Each path below is one point turned by a fixed rotation once a step. After each direction that follows a path, write how fast that rotation turns it, in degrees per step (0 if it stays still).
Each turn is a multiple of 5 degrees from 10 to 175, or 0.

[20 11 -5 17 -8 -18 -13 8 -7 14 -36 -1 32 -2 -50 -34 -2 29 21 -14 35 -52 12 -14 -18 -37 -32 23 18]
[11 -24 -13 8 -7 -41 8 -15 -12 -10 -51 1 26 2 -45 -36 -22 33 22 -7 18 -28 4 16 -13 -32 -30 10 13]
[19 -26 -14 -22 -9 -75 2 -11 -30 8 -38 -26 1 8 -26 -38 -15 12 18 0 9 -20 14 15 -18 -20 -11 -14 14]
[26 1 -2 -20 -12 -54 1 5 -43 22 -10 -35 -6 11 -14 -47 -3 6 16 -28 37 -25 19 5 -18 -44 -3 0 11]
[25 13 5 -2 -4 -22 -11 25 -5 -3 -23 -12 -9 -10 -19 -59 -17 12 40 -27 41 -31 27 -6 -20 -53 -10 25 25]
[8 15 -8 -3 -1 -30 -33 5 12 4 -48 -1 14 -7 -46 -33 -22 23 49 -1 29 -37 20 -3 -29 -23 -26 19 19]
[13 -8 4 -2 -15 -38 13 -23 -16 18 -53 -12 35 20 -56 -24 -19 24 33 -10 16 -36 7 4 -22 -23 -38 5 -2]
[18 -24 -6 -5 -26 -56 28 -8 -40 4 -39 -13 9 8 -28 -50 -2 11 11 -10 16 -32 0 13 -12 -46 -16 0 20]
[18 -11 -16 -16 -3 -67 -22 9 -34 13 -16 -19 -10 -14 -22 -54 1 13 10 -9 27 -42 10 3 -16 -42 3 4 32]
[18 12 2 -12 11 -35 -30 11 -13 10 -16 -30 1 0 -22 -46 -19 38 26 -32 48 -30 36 4 -14 -27 -10 21 11]
[18 6 4 -11 -9 -23 2 8 6 -6 -44 -18 17 13 -27 -40 -41 14 60 -17 24 -30 32 6 -25 -33 -26 19 9]
[23 -1 4 -8 -18 -47 10 -4 -5 17 -45 -3 24 13 -50 -36 -3 -6 44 11 10 -38 10 -14 -28 -32 -30 14 12]
Directions:
[-7 0 -2 13 8 9 -14 7 2 -2 11 9 -3 -16 -5 -7 7 11 -9 3 13 -9 -6 -5 5 -11 5 5 8]
85
[0 2 -11 6 -9 -1 8 -9 0 1 -17 13 11 1 -6 9 7 9 -13 1 -8 -1 -14 -12 -3 -4 -12 -2 2]
65

[32 -13 -8 9 9 -17 -1 51 -16 -44 30 -11 -14 23 24 48 -17 -15 8 -19 43 -14 -42 19 32 -4 26 -11 -17]
[40 -9 -32 19 26 2 18 16 0 -34 21 1 5 15 31 50 51 22 -20 -17 11 15 -19 -22 9 9 68 10 -20]
[15 -15 -6 19 5 10 -6 -25 16 -66 38 -17 2 -13 59 49 7 9 -19 -26 26 -17 20 16 29 -24 25 -12 -2]
[42 -24 -18 17 -8 -3 -13 14 -11 -51 -23 -15 10 6 -1 56 28 9 -11 -20 48 -21 -8 -21 61 7 -2 -27 -13]
[48 12 -21 26 -8 -5 13 64 29 -32 33 -12 36 18 12 49 -2 15 -12 -32 31 -17 -6 -4 1 -11 19 5 -8]
[35 4 -5 18 22 5 -1 -3 -21 -37 20 4 3 25 31 22 9 10 -30 -39 59 -5 -46 11 31 -15 46 33 -5]
[46 -22 -9 12 -13 7 13 -5 24 -69 27 -4 -18 4 20 33 22 31 12 -7 34 24 20 -10 35 11 48 -6 -9]
[3 -23 1 12 12 -18 -8 25 -13 -47 32 -25 10 8 32 69 -12 -8 -1 -27 30 -22 -4 2 39 7 27 -44 -20]
[42 -24 -36 39 19 -17 9 25 3 -54 12 2 22 8 19 48 58 1 -24 -24 10 -19 -34 -18 10 -7 19 5 2]
[38 10 -25 25 -26 9 -11 13 19 -36 29 -19 -10 -5 58 27 6 29 -33 -27 34 -18 6 19 31 -36 23 21 -8]
[53 -10 -8 0 20 29 -18 -5 -12 -43 -3 -8 13 12 0 53 4 25 -17 -10 71 1 6 -7 45 2 21 -12 -7]
[38 -3 -11 1 -9 -23 49 26 19 -65 29 -18 21 13 20 49 -3 1 27 -30 36 -5 -16 -4 10 7 28 -6 -23]
Directions:
[-9 -8 13 2 8 -8 3 3 -1 -4 17 6 -15 7 -3 -7 -4 -5 8 -1 -1 10 -5 0 3 16 18 0 0]
60
[-10 -2 6 -10 0 -1 14 -24 -2 -9 -5 -6 13 -4 7 6 3 -1 10 -6 -3 3 9 -6 0 5 6 -9 -10]
80
[10 -2 -5 4 -4 2 11 5 24 -12 9 6 3 -4 -3 -2 4 4 10 5 -8 7 13 -2 -16 0 -2 1 7]
155

[2 -18 45 -23 -4 10 33 3 -20 34 8 26 10 -23 4 -30 -17 -59 0 -19 -11 49 -14 -4 21 -38 23 -13 12]
[9 -10 43 -17 14 1 47 5 6 12 -1 29 -24 13 -7 -15 -15 -32 -9 -29 -2 46 -6 6 58 -11 37 -4 27]
[4 -13 16 -36 6 -3 -1 -8 5 -3 16 -1 -21 28 29 -36 -22 -51 -8 -10 10 43 -20 13 47 -50 29 8 24]
[0 -10 30 -19 -7 24 21 -6 -17 29 19 22 12 -22 11 -34 -12 -70 -2 -6 7 51 -14 -7 14 -40 20 -8 32]
[25 -9 41 -30 -3 4 51 -3 4 30 4 26 -3 10 -12 -9 -8 -49 5 -43 -7 41 6 9 48 -14 40 -12 18]
[-1 -17 24 -35 5 -17 12 1 8 -3 7 4 -23 27 25 -32 -28 -43 -4 -22 -7 42 -10 6 53 -45 35 1 5]
[-5 -16 33 -10 6 15 13 -3 -21 13 18 25 -11 -16 13 -42 -25 -60 -13 1 13 54 -25 3 19 -41 16 1 42]
[22 2 34 -32 -4 31 31 -8 1 25 20 29 -2 8 -7 -11 1 -55 4 -31 11 37 -2 7 40 -14 38 -7 39]
[6 -6 19 -37 -10 -9 18 3 17 16 10 7 -11 24 17 -24 -18 -54 1 -32 -12 41 -3 9 50 -56 35 -9 -7]
[-16 -22 32 -12 13 -10 32 0 -20 15 8 26 -7 -15 17 -37 -32 -59 -16 -10 -1 51 -19 -6 21 -44 9 -10 22]
[17 0 39 -25 20 23 29 -1 -3 18 11 30 -10 6 -1 -23 -11 -33 -2 -29 13 43 -12 3 44 -9 39 0 49]
[17 4 9 -39 -17 16 -5 3 11 15 15 7 -15 20 16 -28 -9 -57 5 -27 -3 48 -3 9 44 -52 38 -10 15]
Directions:
[-12 -5 0 17 -7 3 -2 10 -5 8 -5 4 5 -20 3 -9 0 -8 -3 10 -3 7 -5 -8 -14 -11 -6 -3 -1]
120
[-11 -8 13 7 18 -13 0 5 -1 -6 -9 4 -11 3 3 -8 -11 17 -6 1 -5 3 -10 -3 7 7 1 3 -1]
90
[2 6 -1 13 -9 8 -6 17 17 7 -10 0 -8 2 -6 1 11 7 3 -7 -8 3 5 -1 11 0 17 -5 -3]
110

[-5 41 -19 -41 53 48 -9 -6 -15 19 -34 37 -20 15 22 -37 21 -6 -5 -28 13 -6 -15 18 12 -14 5 38 0]
[20 45 -5 -30 52 49 -10 -31 -25 9 -25 21 -51 19 11 -25 14 -5 -12 -20 33 -8 -14 22 -11 -4 1 -2 38]
[-1 29 -13 -50 57 47 -11 -11 -20 29 -40 40 -16 19 9 -24 13 7 -10 -25 29 -7 -13 18 5 -23 4 36 0]
[14 51 -7 -35 43 43 -9 -25 -25 11 -30 25 -49 13 23 -37 12 -18 7 -26 28 -14 -17 14 -7 -2 4 10 35]
[1 41 -8 -40 56 56 -9 -18 -20 23 -36 30 -33 22 5 -21 25 14 -25 -16 27 -4 -13 32 8 -14 -1 27 8]
[18 39 -4 -48 42 41 -14 -24 -30 25 -28 30 -40 18 17 -27 2 -18 10 -26 31 -22 -19 2 -16 -7 2 11 32]
[0 51 -16 -28 54 52 -8 -14 -11 14 -31 22 -29 20 15 -39 29 6 -19 -22 23 -2 -9 37 17 -8 11 32 6]
[20 34 -1 -46 46 47 -9 -31 -31 22 -35 32 -40 12 8 -14 9 -14 -3 -18 29 -13 -16 12 -16 -9 0 4 25]
[0 48 -20 -38 48 48 -17 -9 -11 22 -30 28 -22 19 22 -34 16 11 0 -19 22 -9 -12 20 16 -19 11 41 8]
[17 41 1 -37 49 48 -3 -27 -27 7 -32 28 -43 15 10 -25 11 -8 -10 -24 28 -3 -19 18 -15 -1 2 4 30]
[2 37 -22 -47 54 47 -24 -10 -21 35 -31 36 -26 16 15 -20 20 11 -11 -12 32 -13 -8 16 14 -22 2 32 10]
[14 52 1 -34 40 41 -2 -22 -27 2 -31 28 -47 7 18 -34 11 -24 7 -31 24 -5 -27 17 -16 3 2 15 25]
Directions:
[-10 -3 1 -5 4 4 5 9 4 0 -7 6 15 2 -1 0 9 6 -9 -3 -10 6 -3 11 11 -3 1 16 -22]
175

[42 19 20 21 4 -1 12 16 32 -11 38 7 -10 40 -2 -26 -6 28 9 37 3 29 27 18 5 -16 -27 -41 33]
[34 17 10 16 -8 4 5 9 41 -10 42 6 -16 45 13 -29 -26 27 4 40 -11 44 22 8 26 -30 -3 -31 10]
[19 23 5 0 -4 2 16 -2 47 -9 10 17 -3 53 1 -32 -35 17 14 43 -4 46 -3 2 24 -28 -4 -48 4]
[13 33 5 6 -3 4 18 9 36 -7 9 19 -8 56 -13 -34 -19 40 14 37 4 26 18 9 0 -6 -21 -67 27]
[14 24 11 23 -14 3 -2 23 33 -4 37 11 -26 47 4 -35 -14 51 -8 31 -18 41 30 6 15 -3 -9 -42 26]
[-8 14 2 11 -16 4 -9 9 55 10 25 18 -12 43 3 -28 -23 37 -7 37 -25 45 5 -8 32 -15 0 -40 -1]
[-13 25 14 2 -6 2 11 1 62 7 9 25 9 46 -7 -22 -20 38 12 38 -14 32 -6 -3 13 -5 -13 -59 9]
[-2 11 26 18 -5 4 3 22 46 9 24 25 0 37 -3 -17 -7 62 6 24 -9 21 18 8 6 11 -26 -57 31]
[2 -6 23 25 -10 6 -10 20 64 19 54 16 -4 25 6 -20 -13 45 -3 24 -26 39 16 5 16 -3 -11 -31 10]
[-9 6 25 12 3 7 11 7 81 14 30 27 19 31 7 -14 -23 28 9 38 -18 34 -7 -2 25 -10 -5 -35 -5]
[3 9 41 15 15 -1 28 8 68 6 22 26 30 34 -7 -12 -15 32 21 28 0 19 5 9 -3 12 -25 -48 17]
[26 -1 29 32 8 5 14 26 56 5 52 17 15 27 11 -20 -8 42 5 23 -5 27 30 16 4 4 -23 -33 26]
Directions:
[4 3 5 3 4 -2 7 6 -10 -1 -2 0 -1 1 -9 1 8 11 3 -6 9 -11 12 7 -16 14 -12 -11 16]
100

[11 42 -55 -27 1 29 -23 -18 -8 4 11 0 32 -9 -41 13 -33 24 12 -9 -9 -26 -37 27 -34 -18 19 18 37]
[-4 -14 -61 -19 -2 40 11 15 13 -26 19 -10 43 -11 -24 3 10 10 17 -35 7 -9 -30 18 -50 18 18 41 18]
[-23 5 -45 -4 17 30 -3 -49 -26 -10 -3 1 7 4 -27 -10 -6 -17 23 -5 32 -11 -15 18 -62 6 16 52 20]
[20 6 -43 -10 18 32 1 -29 -34 13 -6 5 28 8 -44 23 17 15 -10 -15 16 -31 -47 36 -10 -9 7 49 31]
[2 31 -59 -51 12 23 -20 -16 4 -22 5 -1 43 7 -16 32 -8 12 6 -13 6 -16 -48 11 -41 0 20 -1 29]
[-22 11 -52 -11 9 43 20 5 -5 -10 24 -9 39 -8 -11 3 10 2 19 3 -17 -19 -18 34 -65 12 30 52 15]
[-5 8 -40 10 4 37 -16 -31 -19 7 12 3 1 -4 -51 -12 -25 8 31 -23 24 -23 -32 13 -46 3 9 50 31]
[14 -22 -46 -26 20 37 3 -21 -1 -11 -12 -2 41 19 -31 21 16 0 -1 -39 37 -6 -45 22 -14 6 9 43 11]
[-24 30 -53 -41 20 13 -6 -40 -23 -16 -2 4 25 7 -9 20 8 -4 2 24 8 -25 -31 26 -51 -5 19 16 34]
[16 27 -50 -5 -4 39 5 0 -20 9 21 -5 34 -7 -32 9 2 22 13 -10 -19 -29 -23 42 -41 -14 23 43 19]
[-4 0 -59 -11 3 31 -21 -5 5 -17 16 0 18 -6 -38 0 -19 8 34 -46 20 -5 -41 -6 -47 20 12 29 28]
[-15 -20 -43 -12 29 43 18 -27 -9 -17 -15 -5 38 15 -14 13 10 -22 4 -10 26 1 -25 29 -45 10 10 63 13]
Directions:
[6 -9 1 3 -9 5 17 -7 -5 -9 -1 -5 5 0 -5 -14 -9 4 -2 18 0 7 -2 -8 11 6 9 -14 7]
0
[16 5 3 10 -7 -3 -6 0 -7 16 3 2 -6 -5 -19 -1 -8 13 -1 -9 -3 -7 -7 2 13 -8 -2 2 7]
115
[-12 -23 3 1 -2 -3 2 1 10 12 -9 -4 -4 -5 -14 -13 -10 -7 1 -5 3 7 -3 3 -9 8 -8 9 -2]
80

[-10 15 3 -40 -62 33 16 17 -1 1 1 37 15 7 30 -7 9 -27 -7 -21 4 -6 30 -16 9 -10 54 20 -2]
[17 6 0 -22 -33 -3 5 10 5 7 -20 19 47 18 38 -61 20 -45 -11 3 9 19 20 -30 -18 29 8 2 21]
[-13 36 -8 -9 -47 9 15 -4 -13 -23 10 21 26 0 2 -64 30 -1 11 -26 -6 -25 20 -38 -28 -6 35 3 5]
[2 23 9 -22 -48 -10 -6 -4 11 5 -31 31 45 2 11 -19 47 -34 -19 -6 12 -12 7 19 -13 -6 44 32 -1]
[-21 11 1 -43 -27 22 9 31 -3 -5 4 18 22 -1 32 -31 10 -40 2 -16 -9 26 23 -36 5 15 50 13 -9]
[11 20 -16 -17 -43 -5 0 14 2 10 -7 11 35 19 27 -61 25 -19 -1 1 33 -28 2 -38 -29 23 8 15 8]
[-1 37 -3 -15 -68 26 33 -16 -11 -17 -5 36 19 -9 8 -38 22 -16 -7 -19 -7 -15 30 -10 -13 -25 42 5 13]
[-8 15 17 -21 -26 -12 -16 12 9 8 -24 28 61 1 22 -39 30 -50 -10 -9 -16 15 9 5 -7 6 36 16 0]
[-22 17 -7 -36 -26 12 11 21 -11 -12 11 14 16 3 15 -62 25 0 19 -17 12 -1 8 -50 -7 18 54 13 -9]
[16 25 0 -19 -69 5 1 11 5 7 -14 26 28 17 29 -22 19 -27 -9 1 33 -41 14 -7 -15 6 23 25 1]
[4 17 2 -22 -45 22 25 -7 1 -7 -6 28 34 -12 26 -35 9 -36 -8 -15 -18 30 40 -20 -9 -12 32 1 17]
[-11 24 4 -12 -17 -22 -13 12 2 3 -12 19 55 21 12 -64 41 -27 8 -21 -8 -18 1 -27 -18 12 18 7 2]
Directions:
[-8 -5 9 0 8 -2 7 -1 -4 4 7 -8 -13 18 -1 -23 9 -6 4 4 -3 4 -5 -3 3 16 -5 -7 0]
110
[-2 0 -13 0 15 -8 -7 11 -3 -5 0 -5 13 -7 0 -8 -3 10 12 -5 2 -4 -6 -23 -8 4 -6 -2 5]
115
[13 5 -4 12 -7 5 9 -14 -4 -1 0 -1 3 0 1 -9 -1 -2 -3 1 -11 -3 9 -2 -10 -8 -19 -13 15]
85
[-9 2 -1 -3 -2 15 9 3 -10 -7 16 1 -11 -2 -2 3 -10 4 8 -11 -16 -1 10 -11 4 -8 10 -5 -6]
175

[-28 -68 12 -43 -8 10 11 0 -5 -11 -12 -1 29 44 25 -13 -17 29 13 -33 -15 -8 -24 -60 21 -4 -13 10 -12]
[-6 -57 -9 -17 -5 -4 5 32 18 -27 0 11 50 38 14 -11 -22 38 19 -29 -19 -4 -16 -64 18 29 0 -5 -21]
[4 -49 21 -40 -13 -10 7 9 4 -24 -18 -12 35 30 30 -9 -42 41 22 -50 -8 -15 -29 -51 -2 19 0 7 -21]
[-22 -65 2 -35 -5 20 1 4 1 -24 2 -6 34 49 33 -11 -22 38 6 -33 -20 -7 -29 -54 19 5 -8 16 -13]
[8 -67 -9 -30 6 -8 13 36 11 -23 -9 7 44 34 12 -10 -25 34 24 -25 -12 -14 -26 -53 20 13 -9 -8 -29]
[-14 -45 25 -35 -21 -14 7 0 10 -27 -17 0 33 34 29 -9 -35 36 19 -45 -13 -8 -21 -61 3 15 3 10 -9]
[-10 -65 -7 -29 -4 22 1 13 3 -26 10 -4 31 43 29 -8 -33 44 -2 -28 -19 -6 -31 -51 10 25 3 20 -22]
[3 -73 5 -31 -4 -6 18 22 0 -12 -19 0 38 30 13 -11 -21 30 33 -33 -10 -13 -23 -59 12 0 -11 -8 -28]
[-26 -45 14 -30 -18 -11 5 5 13 -30 -9 10 41 42 26 -7 -22 38 19 -34 -25 -4 -13 -66 4 25 3 14 -3]
[7 -59 -3 -34 -4 9 2 18 9 -28 2 -10 34 42 28 -9 -41 42 7 -27 -7 -17 -31 -44 9 24 -4 11 -25]
[-17 -71 11 -45 -7 0 14 8 -4 -12 -20 1 35 42 22 -12 -16 27 26 -32 -9 -20 -26 -57 16 -6 -17 6 -19]
[-14 -53 -4 -18 -11 -8 5 19 21 -29 -2 13 44 39 18 -10 -25 37 18 -27 -25 -6 -10 -67 10 31 3 5 -12]
Directions:
[7 16 10 2 -11 -9 -6 -7 6 -9 0 -5 1 -4 7 2 -17 7 -4 -6 3 2 0 2 -11 17 13 9 4]
110
[16 -3 -18 10 8 7 -1 16 7 -7 13 1 4 -1 -4 3 -6 5 -8 10 -1 -1 -4 6 3 14 3 -4 -10]
140
